rotation steps, each row followed by its count of steps:
The counts run from 0 to 81.
[ 0.13  0.94 -2.30 -2.91 -2.35  0.51  0.53 -0.83 -0.36 -3.89  1.84 -5.77
  0.17  0.71 -0.94 -2.44  2.07 -3.65 -4.03  3.22  1.17  1.67 -0.21 -2.14
  0.04  3.62 -0.37 -0.05 -4.39 -0.69  1.18  2.24 -1.26 -0.40  4.86 -0.13
  1.80]
80
[-1.12  0.18 -1.96 -0.89  0.30  0.81 -0.28 -1.55 -0.44 -2.94 -0.35 -4.82
 -1.35 -0.08  0.11 -3.06  0.57 -2.69 -3.87  3.27  3.54  0.04  0.97 -2.76
 -0.74  0.96  2.32  0.39 -6.50  0.58  1.16  2.40 -3.91 -0.84  4.50  0.73
  0.89]
1
[ 0.38  1.20 -2.37 -2.05  0.01  2.63 -1.56 -1.56 -0.18 -3.03  2.45 -4.51
 -1.16  0.67 -0.07 -3.93  0.95 -2.87 -2.32  3.68  4.42  0.28  0.71 -2.43
 -0.28  1.35  0.11  2.06 -5.00 -1.64  1.77  1.26 -2.14  0.05  4.40 -0.40
  0.86]
47
[-0.47 -0.21 -3.03 -1.54 -0.21  0.86 -0.65 -0.65 -0.12 -3.83  1.99 -4.64
 -1.06  0.29 -0.23 -4.03  0.98 -3.65 -4.24  3.55  2.90  0.40  0.90 -2.52
 -0.50  2.02  0.97  0.25 -5.37 -1.03  2.05  1.40 -2.62 -0.26  4.19 -0.21
  1.42]
45
[-0.04  0.43 -1.85 -2.45 -1.75  1.56 -1.40 -1.60 -2.03 -2.70  3.08 -6.87
  0.81  0.79 -1.92 -2.92  1.71 -1.55 -3.88  2.55  3.09  0.96  1.60 -1.40
 -1.17  2.93 -0.51  0.89 -0.55 -1.66  0.69  3.96 -0.86 -1.73  5.09  0.92
 -0.25]
68
[ 0.42 -0.32 -2.76 -2.88 -1.39  0.79 -0.97 -1.02 -0.16 -2.50  1.69 -6.53
 -0.77 -0.10 -0.25 -3.67  0.93 -1.27 -2.41  3.47  3.53  0.66  1.03 -2.68
  0.05  1.60  0.84  2.09 -3.46 -1.12  1.17  1.92 -1.10 -1.76  5.30  1.75
  1.02]
41
[-1.34  0.23 -2.05 -1.25 -0.44  1.55 -0.72 -0.74  0.16 -2.37  3.00 -5.69
 -1.62  0.11 -1.40 -4.64  0.93 -0.65 -3.10  4.11  3.00  0.85  1.42 -1.64
 -1.34  1.77  0.63  2.18 -3.03 -2.59  3.16  1.84 -1.67  0.05  4.15  0.46
  1.68]
51
[ 0.45 -0.17 -0.96 -1.95  0.36  1.37 -1.15 -1.60 -2.81 -3.28  2.29 -5.61
  0.65 -0.11 -0.03 -3.42  1.12 -2.07 -6.25  1.60  2.77  1.06  0.91 -2.21
 -1.71  3.45  2.09 -1.32 -3.09  0.43  0.45  4.01 -2.05 -1.83  3.62  0.10
 -0.20]
27
[ 1.46  1.47 -1.43 -4.76 -1.52  2.43 -1.72 -1.96 -1.44 -3.96  2.25 -5.42
  0.95  0.39  0.04 -1.34  1.47 -3.43 -3.65  1.53  3.01  1.29 -0.44 -1.77
 -0.76  2.59 -1.63  0.29 -2.71 -0.24 -0.12  2.48  0.57 -1.54  4.69  0.64
  0.19]
74
[-1.02 -1.08 -1.68 -2.07 -0.98 -0.16 -0.15 -1.31 -1.50 -2.85  1.69 -7.05
  0.13  0.10 -1.39 -3.35  1.28 -2.00 -4.33  2.56  2.80  1.29  1.61 -1.44
 -0.41  2.90  1.77  0.02 -2.71  0.35 -0.34  3.23 -2.29 -1.98  4.26  2.11
  0.88]
34
[ 0.55  2.49 -1.05 -3.37 -0.47  2.87 -2.01 -1.49 -1.97 -3.72  3.65 -4.88
 -0.10  0.32 -0.18 -3.53  1.38 -2.96 -3.74  1.24  4.09  0.15  0.25 -1.75
 -2.10  3.25  0.03  0.22 -2.22 -1.52  0.41  3.59 -0.53 -0.60  3.88 -1.08
 -0.69]
65
[-0.27  0.55 -1.54 -1.86  0.08  2.64 -1.64 -1.99 -0.18 -2.10  0.15 -5.35
 -1.69 -0.45  0.40 -3.64 -0.45 -1.00 -2.22  3.24  4.85 -0.28  0.48 -2.87
 -1.36  0.58  0.85  1.71 -5.64 -1.02  0.95  2.24 -3.34 -0.46  4.29  1.74
  0.23]
4
[-0.11  0.35 -1.99 -3.26 -1.76  1.30 -0.23 -1.26 -2.18 -3.35  3.40 -6.63
  1.10  0.78 -1.88 -3.04  1.52 -1.89 -4.50  2.83  2.00  0.91  1.49 -1.39
 -1.98  3.38  0.21  0.47 -0.47 -1.24  0.69  4.07 -0.35 -1.43  4.42  0.44
 -0.28]
69
[-0.18  0.65 -2.50 -2.30 -0.49  1.96 -0.89 -0.66 -0.58 -3.31  2.52 -4.28
 -1.38  0.34  0.26 -4.13  1.08 -2.93 -3.59  3.09  3.32  0.10  0.09 -3.09
 -0.68  1.65  0.60  1.11 -5.74 -0.84  1.88  1.13 -2.43  0.37  3.68 -0.24
  1.62]
46
[ 0.69  0.44 -2.84 -2.84 -1.50  1.35 -1.41 -1.68  0.00 -2.53  1.56 -6.56
 -0.52  0.19  0.12 -3.11  0.44 -2.12 -2.49  3.72  3.63  0.93  0.64 -2.61
  0.12  1.23  0.66  1.86 -4.26 -0.75  0.57  1.84 -1.87 -2.11  5.40  2.10
  0.31]
40
[-1.14 -0.70 -1.57 -0.03  0.40  0.92 -0.29 -1.57 -0.63 -2.52 -0.35 -5.69
 -0.71 -0.40 -0.40 -3.12  0.69 -2.06 -4.82  3.51  2.48  0.71  0.70 -2.43
 -0.99  0.75  2.18  0.39 -5.95 -0.11  1.20  1.96 -4.11 -1.08  3.96  1.13
  0.95]
0
[ 1.32  1.70 -1.08 -2.59  0.05  2.65 -1.49 -1.55 -2.00 -3.15  4.82 -5.05
  0.43  0.51  0.47 -3.14  1.63 -2.54 -4.57  1.41  3.63 -0.27  0.74 -1.73
 -2.49  2.58 -0.01 -0.17 -2.80 -0.98  0.72  3.53 -0.65 -0.65  3.73 -1.67
 -0.30]
64
[-0.84  0.71 -0.88 -1.17  1.73  2.13 -1.86 -1.59 -2.56 -2.61  2.49 -3.57
 -0.65  0.15 -0.30 -3.92  0.94 -2.30 -5.18  1.22  4.55 -0.41  0.89 -2.87
 -2.78  2.07  1.85 -0.34 -3.24 -0.19  0.36  3.68 -2.63 -0.51  3.50 -0.96
 -0.56]
19
[ 0.28  1.37 -1.03 -2.21 -0.40  2.67 -1.12 -1.22 -2.26 -3.84  4.95 -4.03
  0.31  0.83 -0.66 -3.29  1.82 -3.09 -5.40  1.72  3.61  0.51  0.89 -1.70
 -2.25  3.49  0.03 -0.15 -2.46 -0.89  0.50  3.50 -1.00  0.14  3.95 -2.17
  0.33]
63
[-0.91  0.38 -1.82 -1.02 -0.81  1.12  0.05 -0.27 -0.69 -2.73  3.78 -5.38
 -0.68  0.43 -0.91 -5.40  1.37 -1.20 -3.83  4.19  2.80  0.24  1.68 -1.56
 -1.65  2.58  1.13  1.12 -2.78 -1.68  2.37  1.98 -2.52  0.03  4.48 -0.41
  1.28]
52
[-0.34  0.43 -1.02 -1.62  0.18  1.22 -0.46 -0.79 -2.87 -3.01  4.30 -5.11
  0.50  0.06 -1.54 -4.07  1.52 -2.00 -5.16  3.16  3.13  0.44  1.36 -0.55
 -2.36  3.16  0.82  0.69 -1.49 -2.18  1.82  3.32 -1.40  0.21  3.86 -0.76
  0.13]
61
[-0.23  0.55 -1.90 -2.33 -0.16  1.91 -0.88 -0.98 -0.42 -1.89  2.71 -6.25
 -0.68  0.45 -0.93 -4.78  1.06 -0.99 -2.48  4.24  4.04  0.19  1.45 -1.58
 -1.77  1.31  0.39  2.89 -2.02 -2.25  2.32  1.75 -1.23  0.02  4.17  0.78
  0.86]
50
[-1.38 -0.75 -1.46 -1.89  0.58  0.68 -0.66 -1.19 -2.44 -1.87  2.60 -5.68
  0.69  0.31 -0.38 -3.38  1.72 -1.46 -5.36  2.13  2.86  0.95  1.79 -2.02
 -1.66  2.69  1.77 -0.84 -2.23  0.04  0.26  3.61 -2.07 -1.68  3.86  0.19
 -0.54]
26
[-0.75 -0.35 -0.92 -0.80  1.11  2.34 -0.79 -0.40 -1.86 -2.01  2.46 -5.58
 -1.11 -0.38 -1.03 -4.63  0.61  0.04 -3.72  3.07  4.04 -0.49  2.16 -1.92
 -3.37  2.03  2.63  0.76 -2.08 -2.37  1.23  3.80 -3.03 -0.57  3.35  0.45
 -0.37]
16
[-0.76  0.14 -2.92 -1.59 -0.46  1.05 -0.43 -0.86 -0.30 -3.00  2.23 -5.56
 -0.49  0.43 -1.34 -4.53  1.35 -2.48 -3.83  4.70  2.87  0.78  0.54 -2.18
 -0.12  2.22  1.43  0.07 -5.02 -0.54  2.06  1.72 -2.88  0.14  4.26  1.29
  1.65]
44
[ 0.76  1.23 -0.89 -2.76  1.04  2.95 -3.08 -1.96 -2.21 -1.81  2.63 -4.95
 -1.06  0.14  0.55 -3.37  0.90 -0.86 -4.13  0.86  5.48 -0.23  0.92 -2.50
 -1.93  2.08  0.59  0.66 -2.59 -1.14  0.21  4.07 -1.92 -1.56  3.14 -0.62
 -0.97]
21
[ 0.55  0.53 -1.01 -2.51 -0.09  1.30 -1.74 -1.27 -2.90 -2.78  2.36 -4.93
  0.24  0.11  0.18 -2.98  0.78 -3.17 -5.41  1.49  3.20  0.97  0.56 -2.71
 -1.47  2.95  1.29 -0.80 -3.71  0.97 -0.72  3.79 -1.65 -1.62  3.91 -0.62
 -0.48]
28
[-0.99 -0.42 -2.13 -1.30  0.31  1.80 -1.16 -1.69 -0.36 -1.52  0.31 -6.11
 -1.48 -0.41 -0.09 -4.31  0.02  0.64 -2.60  4.26  3.57 -0.24  1.94 -1.63
 -2.15  0.29  1.66  2.32 -3.85 -1.83  2.30  2.21 -3.22 -1.09  4.29  1.67
  0.35]
6
[-0.95 -0.67 -0.97 -1.75 -0.08  1.57 -1.38 -0.99 -2.96 -2.43  2.91 -6.40
  0.91 -0.04 -0.98 -4.03  1.08 -1.06 -5.11  2.05  3.92 -0.03  1.72 -1.38
 -1.98  2.36  1.67  0.02 -1.62 -0.41  0.16  4.65 -1.90 -2.14  4.59  0.93
 -0.23]
25
[ 0.49  1.54 -1.24 -2.74 -0.02  3.17 -2.00 -1.51 -1.60 -2.14  4.34 -5.64
 -0.39  0.18 -0.92 -4.47  1.23 -0.73 -2.45  2.86  4.36 -0.64  1.79 -1.62
 -2.54  1.92 -0.03  2.19 -0.93 -2.52  1.50  2.70 -1.43 -0.61  4.46 -0.60
 -0.27]
58
[-0.61  0.39 -1.94 -1.02  0.48  1.96 -1.02 -1.88 -0.06 -2.81 -0.65 -4.68
 -1.36 -0.20  0.54 -3.16  0.42 -2.24 -3.77  3.17  3.34 -0.39  0.00 -2.84
 -1.48  0.88  1.71  0.74 -6.82  0.55  1.05  1.33 -3.92 -0.84  4.46  0.62
  0.36]
2
[-0.26  0.01 -2.34 -3.38 -2.69 -0.01  0.24 -0.98 -1.34 -3.65  2.15 -7.03
  1.38  0.25 -2.09 -3.05  1.69 -2.55 -3.95  3.45  1.07  1.56  0.37 -1.08
 -0.59  3.02 -0.38  1.14 -2.68 -0.98  0.90  3.02 -0.80 -1.64  5.01  1.43
  1.64]
78
[-1.03  0.71 -0.37 -1.41  0.81  2.23 -1.18 -1.21 -1.42 -1.57  2.41 -5.38
 -1.16 -0.40 -0.56 -4.76  0.47  0.22 -3.48  3.41  4.40 -0.60  2.43 -1.52
 -2.86  0.91  1.89  1.95 -1.93 -1.78  1.58  3.56 -3.10 -0.92  4.10  0.83
 -0.21]
15
[-0.45  0.01 -2.47 -2.67 -2.38  0.39  0.97 -0.97 -1.12 -4.01  2.25 -5.90
  0.89  0.62 -1.45 -2.64  1.76 -3.21 -4.03  3.34  0.39  1.68  0.40 -1.74
 -0.36  3.36 -0.39  0.57 -3.81 -1.21  1.72  2.78 -0.53 -0.65  5.01  0.15
  1.18]
79
[ 0.08 -0.08 -2.30 -2.62 -0.56  1.28 -0.71 -1.73 -1.13 -3.34  1.60 -5.19
  0.00  0.32  0.47 -3.24  0.92 -3.45 -4.57  2.41  2.76  0.78  0.28 -2.93
  0.48  2.28  1.14 -0.25 -5.87  0.22  0.13  2.16 -2.15 -1.43  4.04  0.56
  0.78]
37
[-0.06  1.16 -1.34 -1.18  1.35  3.14 -1.76 -2.57 -1.42 -1.86  2.21 -4.72
 -1.67  0.11  0.95 -3.84  1.02 -1.47 -2.91  3.15  5.68 -1.09  1.57 -3.18
 -2.12  1.06  2.11  1.82 -4.40 -1.21  1.48  2.77 -3.33  0.35  3.40  0.18
 -0.34]
12
[ 0.74  1.27 -1.63 -3.30 -0.74  1.76 -0.88 -1.09 -2.23 -4.04  2.62 -5.06
  0.76  1.37  0.11 -2.18  1.76 -3.57 -5.17  1.81  2.48  0.65 -0.30 -1.85
 -0.68  3.17 -0.45 -0.73 -3.09 -0.05 -0.09  3.16 -0.22 -1.22  4.47 -0.72
  0.57]
72
[ 0.15  1.85 -0.81 -1.57  1.07  2.96 -1.99 -1.54 -2.07 -1.93  2.41 -4.04
 -0.42 -0.01  0.46 -3.86  0.48 -1.89 -4.63  1.54  4.90 -0.05  1.08 -2.79
 -2.44  1.98  1.29  0.03 -3.22  0.14 -0.02  3.65 -2.89 -0.71  3.42 -1.03
 -1.25]
20
[ 0.81  1.36 -1.53 -3.12 -1.11  2.22 -0.92 -1.43 -1.58 -3.52  2.53 -5.11
  1.48  0.63  0.12 -2.04  1.67 -3.86 -4.17  1.43  2.93  0.93 -0.31 -2.76
 -1.05  3.42 -0.60  0.00 -3.29 -0.69 -0.25  3.52 -0.33 -1.82  4.34 -0.53
 -0.07]
73
